In the rows, 128 means zero.
Each named move below is a turn or a mirror, shown by a few rows before and after it. Which moves, in which order, take the first row of each later pair to the second? The first pair is answered.
Peg (before => after):
[168 137 126 149 187 170 143  85 111 124 109 119 134 159  98 132 133  78] => [170 148 122 143 193 171 158  87  98 123 113 129 137 147 102 134 137  92]
[106 101 128 154  97 118  87 111 139 108 142 100 132 127 135 129 160 142] => [108 119 124 144 109 121 122 118 106 107 152 122 144 100 138 133 162 178]
[182 106 119 135 108 144 114 142 128 126 122 113 120 181  99 134 144  93] => [184 129 108 118 125 148 164 155  82 124 135 145 136 143 104 137 147 143]
fode (before => after):
[160 109 123 139 142 118 148 131  73 140 171 123 157 165  98 160 160 174] => [120  80 115 141 123  93 111 125  80 134 181 120 152 155 116 157 161 167]
[141 163 134 102 158 152 143 127 133 114 105 137 153 121 135 127 105 149] => [ 90 122 125 108 131 115  94 122 139 106 121 132 145 108 159 119 107 138]
[ 86  99  68 118 105 105 142 146  49  91 189 151 138  67 150 143 181 202] => [138 141  78 111 133 140 198 152  43  98 175 156 144  82 124 151 180 215]
[143 148 122 126 127 116 120 109 142 128 104 131 163 121 150 125  82 141] => [137 143 122 126 124 114 114 108 143 130 105 130 162 120 154 126  81 140]
Dabu (before => after):
[166 170 136 131 154 149 155 123 157 141  93 127 109 147 101 132  95  98] => [150 168 118 116 157 139 188 138  97 131 135 149 124 101 108 137 118 153]
[192 183 172 115 165 159 195 130  88 134 111 158 130  99 112 142 104 173] => [102 140 154 111 131  99 144 124  63 121 138 180 131  43 163 135 102 189]
[139  86 149 127 105 133 122 163  89 112 180 143  92 148 114 200 176 146] => [112  70 149 130  90 115  86 153 107 112 170 142  85 150 131 195 164 127]
Gitez (before => after):
[180 102 146 109 130 123 164 124  73 127 175  62 157 140 108  86 218 156] => [ 75 105 140  92 110  66 114  94  73 124 142 124 157  71 186  71 159 162]
[128  70 112 139 121 112 104 123 135 107 153 108 155 135 122 128 151 128] => [113 129 122 118 144 115 132 106 133 117  99 163 163 102 153 123  98 144]
[111 153 184  95 133 125 109  88 158 153  48 170 110 135 177 129  78 111] => [198 118 183 121 135 166 130 118 161 151 101  92 101 208 102 144 153  95]
Pairs:
Each pair is two moves apart.
[187 162 161 176 131 145 165 138 154 143  81 109 123 165  89 132 144 140] => [101  77 138 189  78  82  86 138 145 125 131  97 114 133 122 126 166 133]
Peg Gitez
[151 157 106 145 120 126 145 164 115 136 145 158 148 122 105 121 117 155] => [121 117 104 160  93 102  93 158 137 132 155 134 136 131 113 117 121 127]
Gitez Dabu
[ 43  97 110 116  96  94  88 119 136 114 122 131 116  94 198 117  88 120] => [139 131 140 128 125 154 110 118 197 130  76  86 104 185 143 124  86  65]
Dabu Gitez
[ 84 157 121  95 136 120 134 109 105 124  97 189 149  91 161 124 100 162] => [181 127 123 120 142 167 164 140 106 123 148 111 143 166  79 141 177 148]
fode Gitez
[130 140 150 131 136  93 161 111 115 148 105 112 188 153  86 102 109 130] => [133 122 149 137 129  92 152 118 112 143 121  96 185 160  79 105 126 126]
Gitez fode
[132 150 122 138 128 170 135 114 133 139 136 123 110 138 112 124 156 122] => [101 163 123 131 124 154 124 104 134 139 119 145 111 117 139 120 132 124]
fode Gitez
[104 132 135 119 133 113 138 125  83 116 151 163 129  74 136 121 130 175] => [159 179 160 121 160 151 157 113 128 131  95 157 125 121 115 123 100 142]
Dabu fode
[171 165 128  80 140 117 125  97 152  86  74 167 135 121 142 122  82 114] => [141 150 119  76 129  95 116  98 131  79  92 178 138  92 161 120  85 130]
fode Peg
[178 144 131 137 138 157 138 127 153 139 120 107 120 168  93 129 127 113] => [139 170 132 124 141 139 134 109 150 143  83 154 125 129 134 121  80 126]
Gitez Gitez
[ 78  97 114 150 128  93  98 103 107 121 123 113 106 130 117 139 137 129] => [ 84 107 122 152 131  96  93  97 128 124 101 113 103 142 119 136 122 111]
Peg Dabu
[ 95 133 108 110 139 125 126 139  85 114 147 127 132  92 117 128 103 142] => [108 116 121 127 129 128  87 130 136 118 126  92 119 140 107 126  96  90]
fode Peg
[134 110 138 134 116 120  95 121 161 129 112 100 109 163 122 122 117  98] => [163 159 132 113 149 145 172 133 109 129 121 135 129 127 113 131 121 154]
fode Peg
[188 120 143 124 154 186 135 139 145 140  86 100 128 159 119 147 134  93] => [177  96 139 132 142 177 114 139 153 137  96  87 122 166 121 146 140  83]
Gitez Dabu
[115 118 105 125 119 104 134 141  85 126 150 139 139 104 141 130 161 172] => [ 83 109 111 129 105  87  94 129 113 128 129 140 130 107 160 123 139 143]
fode Dabu
[174 111 133 121 141 177 153 165 155 129  78  95 118 186  35 135 129  90] => [ 65  30  97 125  88 102  86 170 111 106 147 105 120 117  85 127 153 119]
Peg Gitez
[124 151 134 123 130 122 154 132 105 124 138 147 140 103 132 125 132 145] => [ 97 129 136 132 113 103 113 120 133 122 126 139 131 111 147 118 120 118]
Dabu Peg
[134 114 107 143 128 146 156  91 168 108 119 159 148 100 113 129 112  98] => [133 118 102 140 130 145 167  92 159 105 127 166 150  92 114 131 116 108]
Peg Dabu
[170 128 149 134 144 166 115  87 167 150 119 133 154 209 131 111  94 121] => [141 131 148 129 140 150  98  79 171 148 104 153 152 192 152 105  74 119]
fode Gitez
[140 115 115 162 110 127 143 153 111 110 180  99 129 119 122 139 155 125] => [100 140 130 156 109 111 107 122 155 123 112 129 122 110 164 127  93  95]
Gitez Dabu
[ 98 105 144 180 134 151 101 111 124  96 129 156 113 127 148 130 130 111] => [128 137 154 176 152 171 128 112 129 103 108 162 117 138 137 133 120 112]
Gitez Peg
[162 152 131  99 165 161 160 115 160 140  98 139 128 155 136 123 104 125] => [ 81 101 105  97 132 106 120 121 121 122 148 150 131  98 174 117 120 151]
Dabu fode
[ 85 183 114 139 124 127 157 114 144 119 130 167 134  87 116 122 103 172] => [139 185 129 153 130 155 151 115 188 127 114 124 122 150  80 126 111 130]
Peg Dabu
[133 141 115 121 121 143 147 121  89 138 158 129 164 103 104  95 148 113] => [124 147 116 115 120 139 147 117  89 138 147 141 163  95 113  93 138 115]
Gitez Gitez
[ 99 107 115 115 122 104 122 123  86 142 166 111 161 108 124 139 147 176] => [137 121 140 130 125 130  95 106 162 155 112  79 144 177 104 135 122 107]
Dabu Dabu
[119 137 121  92 144 128 122 117 133  97 137 166 155 130 119 124 102 173] => [107 127 124  98 133 121  92 109 158  97 123 158 148 144 124 120  92 149]
fode Dabu
[113 164 132 114 143 133 147 107 190  99  81 158 110 113 117 131  76 102] => [157 111 122 137 131 148 147 136 178  91 146  95 106 155  64 142 149  95]
Peg Gitez
[ 95  77 111 138  87  94  67 160 170 153 144 105 128 141 135 141 139 127] => [ 74  94 112 130  89  86  68 151 171 154 122 131 132 120 155 137 116 134]
Peg Dabu
[108 141 117 115 123 138 119 121 172 110  98 146 147 166 120  96 126 107] => [ 93 151 108 103 129 130 139 126 138 107 113 173 157 128 134  95 127 144]
Peg Dabu
[116 136 147  92  85 117 124 118 117  90  86 135 119 115 146 107  95 117] => [133 151 150  88  98 129 146 120 111  91  84 139 122 114 140 109  93 128]
Peg fode
[145 130 139 142 133 141 132 119 152 144 131 116 130 145 135 148 121  94] => [152 135 138 141 139 147 144 122 146 145 132 118 132 143 130 148 126 101]
Gitez Dabu
[137 111 150 183  94 161  93 111 183 126  66  81 111 176 101 113 133  66] => [141 169 158 162 121 174 131 100 177 135  24 125 118 151 120 110  91  86]
Gitez fode
[125 135 127 141 118 131  96 138 145 133 126 107 117 146 104 128 131 112] => [ 92 138 117 128 118 116 106 139 115 130 138 135 127 104 128 129 124 145]
Peg Dabu
[149 195 145 119 143 149 154 112 146 150  79 155 126 124 126 136  92 122] => [149 172 152 133 129 143 119 106 175 150  76 130 114 151 121 133  95  90]
fode Dabu
[130 147 126 126 144 134 173 129  97 132 133 149 141 107 126 143 124 167] => [143 150 127 129 148 140 178 131 100 131 131 142 139 116 116 144 128 162]
fode Gitez
[ 91 112  89  96 108 118 113 108 108 123 146 151 121  97 162 123 131 120] => [162 163 105  92 147 167 170 115 114 134 121 148 126 128 126 130 130 119]
Peg fode
[171 126 130 114 134 158 122 145 151 150 149 111 129 138 123 149 141 115] => [118 101 118 112 114 125  93 141 136 142 165 126 130 103 155 143 138 126]
Peg Gitez
[129 120 102 121 134 143 168 148  86 138 174 132 150 112 117 123 169 163] => [102  74 106 138 104 119  93 135 134 135 168  98 131 142 124 115 164 108]
fode Peg
[119 102 109 144 125  89  76 104 172 120 128 108 155 113 148 129 100  72] => [192 166 112 127 173 138 179 125 126 127 132 128 176 104 114 144 114 126]
Dabu Peg
[105 108 134 132 118 104 106 107 147 149 109 110 102 117 177 110  85 117] => [144  97 136 145 120 123 109 115 160 152 119  78  98 153 148 116 109  98]
Dabu Gitez
[153 102 115 137 130 121  92 117 165 107 158  46 141 146 129  93 162 111] => [ 89 128 109 116 131  88  87 100 148 106 129 110 152  81 185  83 113 141]
Dabu Gitez
[124 140 119 132 123 131  98 109 179 146 108 113  95 159 114 128 116  86] => [ 92 101 100 136 103 104  85 122 143 133 159 106  99 131 122 129 147 111]
Dabu Gitez
[129 128 127 122 134 135 137 132 125 127 115 122 139 128 114 137 122 133] => [112 120 125 122 130 123 123 128 126 124 117 125 139 121 127 136 119 130]
Dabu Dabu
[109 119 118 128 127 130 112 135 147 133 116 144 128 117 147 134 101 120] => [121 119 120 131 129 136 113 135 158 137 112 135 126 130 140 138 103 110]
Dabu fode
[ 43 117 117 127 111  89  85 107 140 113 115 160 131  93 171 110  94 120] => [179 181 131 122 169 177 200 133 121 122 117 138 144 147  90 132 130 144]
Peg Gitez
[144 164 124  85 148 161 173 131  97 134 130 159 153 115 159 129 111 173] => [152  80 114 115 110 150 117 145 115 123 187  84 134 164 125 131 171 133]
Gitez Peg
[135 108 127 150 116 164  95 141 149 147 153  84 120 171 133 160 135  93] => [158 127 121 141 132 179 143 157 111 144 174  95 130 155 120 167 153 129]
Dabu Peg
[120 126 149 132 100 113 105 110 153 109  84 126 153 177 135 162 125  99] => [ 91 139 137 115 105  99 129 113 110 105  97 164 166 125 158 163 121 142]
Peg Dabu
[183  97 114 149 131 136 173 129 147 128 162  92 146 166  76 135 159 120] => [172 164 119 123 159 141 211 115 134 137 112 154 162 125 107 133 106 147]
Gitez fode
[ 85 103 131 122 122 115 117 133 119 127 170 116 134 106 149 128 136 149] => [147 129 150 130 140 154 130 130 164 138 132  93 126 165 117 130 128 109]
Dabu Dabu
[145 148 123 122 147 174 128 116 139 136 101  87 114 150 131 132  96 114] => [126 150 121 121 144 166 119 110 141 136  92  99 114 138 144 130  84 114]
fode Gitez
[118 176 117 109 200 171 154 152 143 130 102 138 128 138 139 117 113 125] => [ 59 139 101 108 174 132 121 153 119 117 132 150 129  97 169 114 119 140]
Dabu fode
[ 57 114 131  93 105  40  89 126  69  99 170 168 125  44 201 121 116 160] => [230 226 170  89 186 157 208 134 104 128  99 147 130 138 113 139 105 142]
Peg fode
[145 126 118 141 124 136 136 143  92 118 155 137 132 120 107 126 160 120] => [144 151 121 133 135 141 149 139  92 122 134 158 137 110 117 125 142 126]
Gitez Gitez
[179 126 132 143 143 149 138 123 154 134 138  74 125 175 103 139 163 110] => [156 189 142 119 166 149 161 104 152 145  83 136 135 135 140 132 103 129]
Gitez Gitez
[149 147 142 129 132 130 122 127 127 138  80 136 144 154 135 153 119 121] => [162 123 132 136 127 132 125 140 110 132 120 114 144 160 116 158 154 129]
Gitez Dabu
[111 100 115 118 109 143 148 141 133 113 149 118 141 139 111 131 167 156] => [ 77 123 121 106 111 129 139 124 141 119 109 155 143 115 145 122 123 153]
Peg Gitez
[103 161 129 128 134 164 136 110 121 140 130 115 169 123 126 145 175 138] => [ 80 149 131 135 121 148 102 102 138 139 118 112 162 125 141 139 162 116]
Dabu Dabu
[129 108  84  99 135 108 142 120 115 133 144 146 110 113 161 125 149 162] => [126 101  84 102 131 103 133 121 119 133 147 141 108 116 162 125 152 159]
Gitez fode
[173 126 150 139 158 163 142 128 129 127 117 110 136 137 107 130 145 158] => [171 128 148 137 159 162 148 129 125 126 119 115 138 131 111 131 144 166]
Gitez fode
[174 129 135 153 163 115 165 116 141  83 136 107 154 107 146 140 117  94] => [151 134 133 149 158 104 155 108 139  82 126 123 154  91 166 136 102  97]
Gitez Gitez
[167  58 130 133 103 143 128 135 111 128 172 123 137 131 110 130 186 150] => [174  58 133 135 103 148 126 133 118 127 166 116 135 144 104 131 184 141]
fode Peg
[109 137 142 147 117 122  86 117 158 138  96 120 106 139 150 123 109  92] => [ 93 157 136 132 126 111 114 121 123 136 101 157 118  95 169 123 102 131]
Peg Dabu
[119 150 121 114 130 135 151 127 108 118 140 152 124 101 118 112 122 147] => [140 149 123 119 132 144 158 134 111 119 146 136 124 118 101 115 136 143]
fode Gitez
[175 106 141 141 138 124 102 147 137  91 142  89 115 170 163 137 148 131] => [126 133 138 122 142 102 103 133 123  93 115 143 125 119 209 128 106 155]
Gitez Peg
[145 150 143 142 151 148 143 130 162 134  99 132 127 160 112 127 119 105] => [156 125 137 149 143 150 142 143 150 126 130 111 126 166  98 131 150 109]
Gitez Dabu
[133 142 139 133 127 127 102 123 153 132 132 104 131 156 114 129 138 101] => [ 94 144 127 120 127 106 117 126 111 127 148 139 143 104 141 130 134 144]
Peg Dabu
[124  97 117 148 125 135 132 127  91 132 171 119 111 155 150 154 175 136] => [153 141 125 137 152 160 169 126  86 139 145 136 119 157 143 157 158 146]
Gitez Gitez
[100 134 145 131 133 157 108 141 171 113 124 117 128 153 160 121 132  84] => [115 146 131 119 148 168 163 161 115 106 161 133 147 120 151 130 157 140]
Dabu Dabu
[136 113 127 135 126 140 134 127 144 141 115 136 116 152 120 140 137 117] => [118 106 117 130 122 127 142 133 116 133 133 149 123 125 132 143 144 141]
Dabu Dabu
[ 76  95 117 120 107 103  89 120 106 129 140 135 132  95 161 131 123 147] => [154 135 147 129 132 154 106 112 167 145  85 104 123 170 121 135 108  95]
Gitez Peg
[145 126 147 147 129 137 114 123 160 133 118 114 124 159 120 137 121 102] => [119 148 137 126 139 126 148 127 112 129 128 161 141 100 143 140 110 155]
Gitez Peg
[165 125 124 117 122 114 164 155  96 112 149 137 159  95  98 110 154 159] => [158 127 123 115 119 110 161 153  94 112 149 141 157  87 105 109 151 161]
Gitez fode
[148 141 131 141 129 136  94  88 174 132  92 125 116 194 105 108  95 125] => [156 144 132 141 133 141 100  92 171 133  98 124 117 198  99 110 100 126]
Gitez fode
[191 165 109 145 134 218 165 118 140 114  96 108 111 100 129 166 129  76] => [ 90 116  82 139  97 153 118 116 100  97 137 139 115  24 187 157 129 106]
Dabu Dabu
[ 73 109 122 128 101  89  75 115 127 130 123 134 129 105 157 114 108 118] => [186 167 138 127 149 161 163 130 125 141 112 116 137 155  92 130 127 127]
Dabu Dabu
[114 163 137 133 146  80  74 121 134 145 137 137 106 144 140  90 128 144] => [156 186 141 129 166 107 117 132 121 148 142 134 111 155 115  98 141 160]
Dabu Dabu
[199 147 128 142 124 164 133 125 124 149 108 118 142 180  97 145 142 127] => [160  96 120 154  93 132  79 123 136 144 131  97 132 180 108 138 154 105]
Dabu Peg
[ 67  75 129 151  86  96  45 118 163 128 124 108 125 124 171  99 119  91] => [ 68 130 139 134 110 107  72 103 169 138  73 149 130 108 192  95  75  98]
Gitez fode
[115 166 130 104 142 135 139 123 127 127 102 163 142  88 166 133  85 138] => [116 160 137 112 135 136 115 116 156 129  87 151 132 110 164 129  79 108]
fode Dabu
[180 169 148 141 162 160 146 112 175 107 129 116  83 184 111 127 107  99] => [ 70 103 124 142 115  87  75 106 148  89 174 133  80 122 168 115 114 114]
Peg fode
[ 67 127 127 157 132  60  64 126 130 129  98 154 104 103 143 106  81  69] => [113 193 125 131 176  99 164 143  72 133 100 193 130  72 125 118  86 137]
Peg fode
[139  67 125  98 105 106  89 149 149 119 146  97 110 129 108 103 163 105] => [173 109 123  83 136 129 161 163 103 121 153 125 127 106  95 111 170 155]
Dabu Peg
[103 158 142 127 135 130 184 103  92 149 157 145 139 131 120 128 146 182] => [ 64 100 138 147  98  99 114  95 124 142 170 115 124 148 130 122 155 143]
Gitez Dabu
[126  82 141 171 115 137 123 133 147 117 158  59 120 170 103 147 182  84] => [130  82 135 167 119 138 141 142 121 114 176  63 127 154 100 150 193 108]
Dabu fode
[151 158 114 137 149 135 160 108 132 130  97 162 127 130 152  95 107 154] => [154  93  98 157 123 123 139 129 119 116 162 115 122 149 127 101 166 153]
Gitez Dabu
[185 131 123 137 136 143 147 143 132 131 145 105 130 152 105 130 155 143] => [107  91 111 138 106  93  90 133 132 122 155 119 124 116 146 122 143 139]
Dabu Dabu
[161 134 142 145 120 113 119 171 130 114 171 113 134 104 119 173 183 152] => [151 176 147 129 138 114 142 158 124 118 135 157 144  76 142 170 145 166]
Gitez fode
[127 120 142 164 108 133 105 118 164 122 119  92 112 175 116 122 146 102] => [157 144 134 150 132 154 169 136 111 119 145 109 129 151 101 133 170 153]
fode Dabu
[ 91  67 107 138  82 105 104 158 116 137 186 102 118 112 113 118 167 106] => [ 81 158 132 112 115 115 122 122 153 157  79 170 123  94 156 106  73  94]
Dabu Gitez
[195 156 147 119 146 173 178 164 140 137  98 142 123 160  85 136 129  96] => [ 66  94 116 113  98  89 109 160 100 117 142 180 126  71 158 125 126 128]
Dabu Dabu
[137 161 143 131 137 123 125 138 119 142 112 131 118 155 131 130 114 110] => [142 143 142 137 130 122 119 143 120 139 128 114 117 164 120 132 130 107]
Gitez fode
[176 205 129 139 159 177 181 132 148 172  90 171 123 142 105 109  96 147] => [ 56 148 106 135 112  99 105 122 124 156 120 200 121  70 171  94  84 159]
Dabu Dabu
[119  94  80 140  92 136 106 138 123 103 184  97 128 115 128 114 166 132] => [114 110  77 132 102 135 127 138 104 102 185 118 135  91 135 115 162 156]
fode Dabu
[155 110 163 137 128 128 114 121 144 133 128 111 115 181 142 129 126  81] => [103  85 144 130 111  93  99 126 109 122 160 131 122 133 169 125 133 110]
Dabu Gitez
[142 124 105 112 130 134 162 130  69 113 175 132 119 102 110 138 149 155] => [ 92  87 109 124  98 102  80 109 122 112 150 117 102 117 138 126 124 103]
fode Dabu
[197 128 154 111 188 152 107  95 123 120 137 106 131 130 122 165 117 119] => [169  95 149 122 167 133  69  93 133 116 150  90 122 132 127 161 126 104]
Dabu Peg
[ 95 132 117 116 145 107 138 124  92 135 142 133 130 120 156 149 134 161] => [105 118 128 132 133 110  97 115 144 138 121  97 114 167 146 144 130 109]
fode Peg
[174 147 137 111 139 149 197 140  78 138 134 138 141 108 102 136 124 155] => [106 136 130 103 120 108 157 125  75 137 121 169 141  68 149 125  93 156]
Gitez Gitez
[147 106 147 162 139 139  93 111 187 145 122  97 125 201 106 108 110  76] => [ 58  85 112 139 123  87 104 123  97 126 181 155 145  91 160 108 124 165]
Peg fode
[143 115 186 187 141 137 180 124 174 109 135 100 109 113  61 121 136  96] => [ 92  84 168 184 121 103 167 132 136  96 178 113 117  67  85 121 153 125]
Dabu fode
[ 93 139 145 130 124 134 133 108 123 129 109 154 134 122 141 125  81 124] => [104  93 137 151 102 130 108 118 128 121 149 111 123 150 117 129 121 105]
Gitez fode
